(in the rows, 100 means zero)
Each path below is one point turned by a fixed rotation once a step. After each direction that follows a path, write how fast that rotation turns it, in deg/step (0 if it stays still).
Each turn is a multiple of 5 degrees from 10 to 175, or 0.
Each row of a path follows its step; steps can be skipped.
Path 1:
step 0: 93,129,89,60,131,69,79,98,87,85,103,94,122,65,107,91,117,109,140,112,122,131,102,96,69,68,133,114,135,86,89,121,74,133,83,112,128,113,82
step 2: 112,145,105,104,100,114,69,93,91,99,92,84,107,113,82,82,134,132,90,143,82,109,75,100,115,97,116,100,101,80,101,98,46,126,79,109,156,139,114
step 4: 112,136,105,106,120,75,94,80,83,93,111,80,99,63,107,145,107,153,94,95,127,76,84,79,93,132,99,85,108,117,66,98,80,110,99,102,127,158,107
step 5: 80,113,105,94,127,57,90,100,89,111,129,112,137,78,124,140,95,103,92,99,133,110,100,79,131,115,107,131,109,116,71,123,71,142,61,92,129,120,87
step 6: 116,99,132,106,81,77,132,117,93,88,108,126,135,58,139,95,119,111,127,114,93,123,101,80,118,120,120,115,123,98,72,105,63,128,89,83,114,142,130
step 11: 116,125,118,157,98,67,101,78,69,113,102,100,71,94,121,116,111,116,110,99,114,126,102,98,111,104,103,128,127,99,51,73,84,102,90,117,117,160,120
step 13: 139,79,101,94,94,90,91,118,85,108,120,90,83,66,134,107,123,114,149,89,131,144,103,91,89,105,126,102,103,105,74,122,78,159,104,90,134,116,100
step 16: 99,105,100,82,102,119,71,81,35,117,91,110,78,122,102,101,103,81,116,109,104,132,83,99,136,108,90,87,92,97,80,67,57,98,83,124,132,153,115
step 19: 111,83,113,113,116,98,104,150,82,92,105,122,119,108,109,125,97,112,102,136,124,128,117,73,113,124,108,121,153,142,66,116,88,121,91,128,98,136,121
Directions:
95,100,116,105,101,98,107,96,91,107,100,82,95,104,105,99,106,90,104,113,88,102,95,101,106,116,99,111,104,90,116,97,101,99,105,106,99,101,105 : 80
102,92,106,107,97,97,102,81,101,96,98,108,107,98,97,98,110,102,99,100,91,111,104,111,83,104,108,92,102,102,104,90,87,108,108,85,94,95,96 : 100
95,112,96,91,105,113,98,105,94,100,100,109,117,106,101,105,96,91,94,107,105,95,98,96,87,119,102,94,93,93,99,99,100,110,112,103,106,107,106 : 25
98,94,97,103,106,103,99,107,109,96,93,89,93,106,86,82,93,94,101,100,94,100,100,95,103,99,101,84,96,97,104,105,79,96,110,100,115,102,96 : 55
110,90,95,111,92,97,96,95,96,116,103,106,93,102,101,108,96,91,111,105,110,99,107,104,110,98,99,101,89,102,92,104,90,107,118,106,95,104,110 : 10
98,105,97,100,111,91,94,102,111,123,88,96,101,94,106,98,105,93,93,114,102,103,104,99,98,93,90,92,100,97,101,102,101,116,92,97,98,87,94 : 145
Path 2:
step 1: 92,102,105,103,52,111,78,81,73,93,118,77,123,73,100,105,150,90,85,145,120,81,73,104,103,140,51,118,97,151,125,89,107,95,95,117,89,88,72
step 5: 89,121,141,117,103,137,118,70,120,80,71,110,90,78,95,117,89,117,82,118,106,90,94,114,145,110,103,109,67,133,101,69,117,61,51,95,62,116,141
step 7: 101,139,103,109,46,100,57,87,77,79,105,82,64,106,79,114,106,97,64,114,121,117,101,115,144,82,121,143,110,112,87,113,100,79,61,99,50,97,89
step 9: 124,123,77,106,119,83,80,120,69,91,62,102,47,97,97,119,85,109,83,98,112,52,107,132,113,119,87,123,67,122,93,110,90,129,49,116,78,88,56
step 10: 115,114,103,126,102,131,95,89,106,65,66,133,66,146,105,63,90,78,67,146,129,112,105,116,123,104,89,132,112,130,116,110,80,84,92,104,52,110,80
step 11: 89,78,83,100,96,108,144,100,73,111,65,87,67,99,111,81,119,97,92,93,104,59,128,110,108,139,99,119,122,125,90,39,77,89,74,90,40,108,83
step 12: 59,87,125,93,73,113,64,99,62,101,57,115,102,98,136,91,78,104,71,103,121,71,120,113,139,110,110,125,60,121,131,106,92,117,81,83,74,96,52
step 13: 99,79,83,131,67,165,103,101,60,95,63,101,125,132,92,87,134,96,71,115,109,104,100,109,102,112,92,106,134,135,106,123,86,139,64,90,61,105,109
step 15: 87,86,142,116,73,138,81,129,113,101,91,119,85,129,155,113,106,73,58,112,112,71,66,90,108,116,63,120,81,133,77,95,105,140,82,99,91,92,82
Directions:
94,104,91,103,106,93,105,92,87,98,95,106,92,124,92,99,105,93,91,105,107,108,105,100,98,87,97,101,113,88,95,99,106,97,101,107,106,97,105 : 100
94,98,90,112,102,101,90,99,91,108,101,76,113,105,97,106,95,99,106,98,100,112,88,100,100,98,110,112,102,97,109,101,103,109,92,96,102,97,95 : 65
104,98,102,88,99,103,94,85,101,100,111,98,102,99,95,114,92,107,106,108,98,96,87,95,97,98,86,96,105,97,100,100,110,81,86,104,106,109,100 : 20
95,111,107,115,102,118,94,108,98,90,114,112,98,107,103,95,88,100,92,88,93,103,96,88,105,103,105,95,105,95,107,98,105,99,96,101,96,109,103 : 140
104,103,105,88,107,109,116,97,102,79,95,88,112,112,103,93,105,104,111,96,105,104,95,102,100,110,109,92,101,95,89,100,99,101,92,99,95,100,103 : 135
99,96,94,96,105,91,112,105,104,100,105,96,97,102,105,95,88,108,94,99,106,103,111,106,104,98,89,96,115,102,110,111,104,104,93,87,90,109,82 : 25
105,98,99,98,110,107,114,103,88,110,102,91,95,92,100,95,111,102,79,102,94,105,86,97,92,103,105,89,103,109,105,100,93,94,101,106,107,103,96 : 145
Path 3:
step 1: 117,92,96,105,94,101,124,71,115,89,90,133,91,116,94,87,105,88,90,111,90,100,96,127,89,110,145,65,97,145,100,151,79,127,134,54,70,103,98
step 2: 105,142,71,62,77,106,115,102,128,89,93,96,126,90,56,133,93,120,96,85,105,111,116,102,119,70,99,71,126,119,84,111,84,110,50,64,113,103,102
step 3: 83,103,122,60,60,94,142,57,109,64,106,82,113,102,99,71,90,77,112,80,111,105,87,98,70,131,130,113,105,109,106,124,132,122,73,102,81,117,114
step 5: 109,135,94,74,91,83,125,106,95,80,90,69,128,112,65,100,129,93,82,82,110,118,92,116,115,70,115,95,156,114,103,131,74,116,66,55,96,105,95
step 9: 101,95,114,103,89,108,143,70,73,58,86,94,113,116,102,103,90,83,105,112,106,105,69,117,78,136,126,124,96,139,70,141,114,119,71,79,88,120,130
step 15: 94,107,92,71,80,115,131,86,112,63,85,145,127,84,77,129,74,85,99,112,94,78,76,118,79,139,99,112,89,116,74,130,108,111,59,84,93,120,121
step 16: 80,129,97,43,72,90,124,63,142,96,112,82,100,94,99,106,115,97,100,108,77,109,111,98,90,109,144,88,106,107,116,108,65,119,140,64,95,96,74
step 17: 105,132,87,77,78,102,123,91,69,89,90,57,81,107,87,92,80,84,92,119,97,132,117,115,107,89,95,74,113,119,75,131,113,93,66,58,120,129,146
step 19: 118,122,80,69,54,101,127,78,133,98,87,84,128,103,110,146,98,108,99,109,60,106,119,89,107,118,131,68,107,126,102,103,60,121,118,84,117,112,106
Directions:
103,98,105,114,97,98,102,105,100,106,90,103,118,100,104,107,116,107,93,92,94,98,86,111,98,104,93,98,106,107,107,103,92,94,107,98,99,113,112 : 80
109,93,97,88,93,111,99,103,112,107,103,101,102,119,94,108,106,104,101,113,108,108,104,113,94,89,98,117,100,100,105,99,98,93,101,106,97,106,94 : 130
97,93,98,109,104,99,96,97,109,83,104,86,105,89,101,106,99,96,101,95,94,103,96,107,87,87,92,107,103,94,92,104,108,93,82,103,91,94,108 : 120
102,109,99,104,102,89,100,91,97,103,105,115,115,107,94,97,101,104,101,95,110,108,95,101,108,104,93,112,100,90,78,98,94,104,87,98,106,99,97 : 115
94,106,100,103,88,106,95,104,91,106,99,103,84,89,97,113,97,105,107,102,107,90,98,111,117,98,93,110,100,108,103,113,93,99,90,100,101,91,107 : 140
113,106,107,105,103,89,101,99,114,113,90,94,95,98,94,94,93,104,106,102,87,92,106,102,96,101,92,102,100,94,96,119,104,102,103,113,112,103,93 : 10
82,100,113,101,89,96,95,101,96,95,96,95,93,121,96,91,98,99,91,102,97,97,95,101,100,100,97,90,102,105,100,96,101,95,82,113,107,109,98 : 125
93,96,101,95,97,95,109,97,104,106,93,95,95,107,95,115,100,98,91,87,92,92,100,89,106,78,97,102,106,101,86,93,92,101,114,98,99,93,100 : 125
Path 4:
step 2: 80,133,96,87,119,91,56,78,74,104,75,99,81,130,104,74,115,109,116,86,122,54,94,105,78,112,79,85,64,107,98,124,80,52,126,106,102,84,117
step 3: 86,116,114,49,147,92,114,100,104,87,103,136,80,109,119,99,108,103,81,121,43,132,114,95,100,127,95,123,106,117,85,86,106,54,106,72,99,105,98
step 6: 71,81,88,93,119,87,122,135,101,93,110,128,107,120,127,108,132,93,94,104,58,144,100,144,118,132,89,70,110,124,95,136,89,107,96,73,100,88,80
step 7: 102,104,71,127,75,91,76,58,94,104,66,106,122,77,131,77,108,96,103,97,84,119,88,130,85,108,95,62,78,61,98,89,84,84,146,106,88,60,107
step 8: 118,101,96,50,147,116,89,121,99,114,95,82,95,98,124,114,109,75,127,87,92,80,104,96,107,133,51,98,120,67,56,109,95,62,121,106,107,89,107
step 9: 84,110,123,86,127,79,115,98,73,94,99,108,106,112,124,68,127,101,103,113,104,122,94,153,84,137,134,125,66,95,63,133,92,104,75,78,84,79,108
step 11: 95,125,79,59,145,92,117,145,146,87,103,115,88,103,111,92,104,86,138,102,89,66,106,139,86,110,72,68,98,104,77,97,111,120,92,117,97,115,89
step 14: 103,84,87,51,94,94,124,138,99,98,72,121,79,85,96,72,135,117,143,87,87,104,93,147,62,114,79,110,73,79,97,89,96,78,119,95,105,107,121
step 17: 95,106,58,62,106,79,102,121,93,88,136,112,105,95,92,78,128,135,101,134,71,116,121,119,86,90,104,81,87,98,60,88,84,104,144,107,74,114,133
Directions:
105,101,112,77,99,96,99,115,104,105,100,113,109,96,96,108,101,110,96,91,106,112,104,115,101,98,106,95,106,98,97,97,101,100,94,94,97,108,92 : 135
97,92,106,102,103,91,97,109,98,82,99,96,103,102,98,98,89,94,89,95,87,108,97,98,88,99,104,104,95,92,104,91,87,104,112,111,101,103,86 : 110
89,107,93,93,112,99,82,91,102,102,106,102,91,101,96,99,96,97,90,97,111,107,113,97,101,103,95,109,86,89,93,102,108,115,101,99,95,106,100 : 45
95,105,101,102,97,90,77,97,109,99,92,107,105,102,103,97,94,101,111,89,113,98,90,89,101,95,91,100,114,101,97,97,93,91,94,112,102,98,98 : 130
96,100,99,103,119,102,110,99,105,91,103,101,94,88,103,111,98,98,102,102,95,104,96,106,113,104,85,106,107,95,107,106,97,100,83,105,113,105,89 : 145
90,93,103,97,101,100,101,90,107,108,90,120,91,105,105,116,110,102,111,100,95,96,103,96,94,103,107,97,92,104,116,103,94,108,109,106,100,103,95 : 90
92,95,109,105,108,88,96,104,98,114,95,90,107,111,104,99,101,91,87,107,106,98,95,99,105,107,103,103,93,113,105,111,93,89,94,89,99,113,95 : 110
Path 5:
step 1: 141,101,122,88,81,132,106,112,115,112,59,110,86,147,100,113,51,91,110,118,87,75,110,41,108,110,113,68,148,120,113,121,97,62,103,122,109,131,108
step 2: 65,75,125,56,116,111,124,100,85,101,98,111,71,119,74,82,78,63,123,100,128,113,92,39,72,127,96,109,96,125,68,126,117,108,152,121,123,117,88
step 4: 62,101,93,125,82,146,107,82,109,101,72,110,117,110,131,144,115,108,97,124,76,147,119,32,81,84,57,79,95,135,91,120,102,87,81,79,102,107,107
step 9: 60,99,96,166,103,115,88,95,87,120,78,94,101,105,97,127,71,93,110,108,108,102,104,52,71,131,60,63,116,141,147,110,119,62,134,109,99,105,109
step 10: 60,99,73,84,158,103,98,67,82,106,114,110,120,112,98,93,69,102,94,70,133,65,115,51,88,45,88,93,92,134,98,97,124,76,121,108,130,101,66
step 11: 108,101,124,83,86,114,124,82,136,115,74,114,100,142,93,117,91,120,93,85,115,132,129,74,115,54,112,45,132,104,130,78,121,98,94,117,130,79,42
step 12: 72,56,88,97,68,124,89,100,122,83,84,101,121,133,92,110,74,89,92,104,117,127,108,48,96,101,132,70,133,120,90,167,81,136,109,116,134,93,121
step 14: 63,121,130,138,116,126,122,112,123,149,81,74,64,126,103,100,95,50,122,122,104,126,131,88,68,100,49,100,116,125,105,108,132,107,103,115,125,106,83
step 15: 55,104,78,122,134,91,120,97,101,103,88,71,115,136,95,91,117,120,92,114,107,97,110,52,85,34,85,104,120,146,47,106,75,103,96,104,108,143,87
Directions:
94,96,101,98,104,95,120,100,110,97,100,97,95,104,90,89,109,109,103,91,103,109,92,103,106,96,110,93,100,98,92,101,99,105,110,97,94,109,79 : 85
93,112,89,93,103,100,96,94,101,94,116,88,106,87,86,94,100,102,108,104,113,96,104,96,104,98,96,100,106,102,87,112,98,108,104,106,101,91,109 : 145
106,100,93,100,92,100,97,111,91,103,81,102,108,100,88,102,108,108,95,106,97,105,102,92,106,103,111,98,105,113,95,92,99,108,110,112,90,104,112 : 100
111,97,98,88,100,92,114,88,93,109,95,111,102,86,111,97,104,102,99,102,104,100,92,91,91,100,104,118,100,106,94,102,110,101,99,102,102,87,92 : 130
97,98,92,114,94,94,92,91,98,107,92,96,103,96,99,96,93,105,94,88,104,94,101,113,100,94,109,88,93,107,111,107,106,102,112,98,108,81,96 : 25
Path 6:
step 1: 111,105,131,112,123,130,110,96,105,102,113,121,108,97,80,95,103,91,60,85,152,111,71,108,107,144,83,80,90,103,73,73,84,101,40,87,76,64,112
step 2: 90,103,57,106,146,44,53,118,79,64,111,68,89,111,96,95,87,91,102,98,90,125,100,96,67,87,93,119,121,102,83,91,75,83,92,116,116,136,128
step 5: 123,96,66,79,59,123,98,134,82,106,107,138,125,71,120,118,115,125,137,133,115,117,106,93,93,126,111,74,83,136,115,90,127,81,70,71,89,101,87
step 8: 117,116,120,115,90,111,77,116,160,104,94,90,83,137,106,95,102,118,106,72,102,82,133,118,76,65,107,127,101,74,85,69,115,64,95,147,104,91,132
step 10: 106,111,107,75,89,91,123,120,95,96,153,79,101,82,98,113,130,119,98,73,77,77,109,118,77,165,101,71,112,45,91,108,93,116,134,84,101,84,105
step 11: 120,113,88,113,115,110,97,79,84,105,98,121,90,108,125,163,86,92,77,110,118,98,68,78,86,90,64,111,131,139,146,96,64,106,91,63,72,99,115
step 12: 114,106,106,74,85,111,71,132,99,84,111,53,77,132,83,65,83,72,115,129,134,118,106,113,134,98,112,100,119,81,90,99,112,151,63,99,101,128,114
step 15: 115,58,86,108,76,35,91,112,97,118,98,109,138,101,134,100,64,119,85,68,103,66,117,70,119,126,106,90,85,129,129,74,103,88,117,95,108,110,100
step 18: 75,78,66,94,131,102,67,89,93,85,120,73,61,125,84,122,109,101,157,108,83,114,118,116,64,59,104,78,71,106,76,75,84,86,80,94,104,105,108
Directions:
92,106,103,87,92,115,112,114,110,98,91,107,104,112,100,99,101,94,99,91,103,109,111,105,110,85,101,98,100,104,106,108,95,101,98,109,103,104,102 : 85
117,94,101,100,87,104,90,91,117,115,100,99,89,97,109,87,99,98,101,95,106,101,89,99,107,92,101,105,107,105,100,107,107,106,103,95,105,98,111 : 90
101,96,97,102,111,95,93,97,104,86,105,115,79,105,93,102,104,95,93,109,117,105,108,97,110,100,100,109,104,93,94,104,94,102,91,101,98,107,103 : 70
99,106,98,99,96,103,88,101,97,100,102,98,99,105,99,99,84,92,108,96,102,114,85,104,98,96,87,101,82,91,95,102,95,106,93,103,80,95,97 : 65
86,109,99,112,105,90,107,94,107,110,120,110,102,108,105,98,96,97,105,95,103,103,99,104,102,105,99,101,94,102,105,97,106,99,95,112,116,87,106 : 45
100,101,90,111,97,94,99,105,99,101,91,99,101,96,102,90,107,94,80,89,108,97,98,115,100,105,93,98,94,104,89,95,98,88,111,113,97,109,104 : 55
101,89,92,109,85,99,112,99,99,103,110,100,98,86,108,110,95,95,98,87,97,103,105,108,104,104,108,107,111,94,102,105,96,97,86,99,90,103,87 : 70
103,101,114,105,102,93,92,111,93,109,96,97,93,94,101,106,101,109,99,94,103,117,100,86,101,107,102,110,100,109,110,106,92,100,109,117,101,100,93 : 175
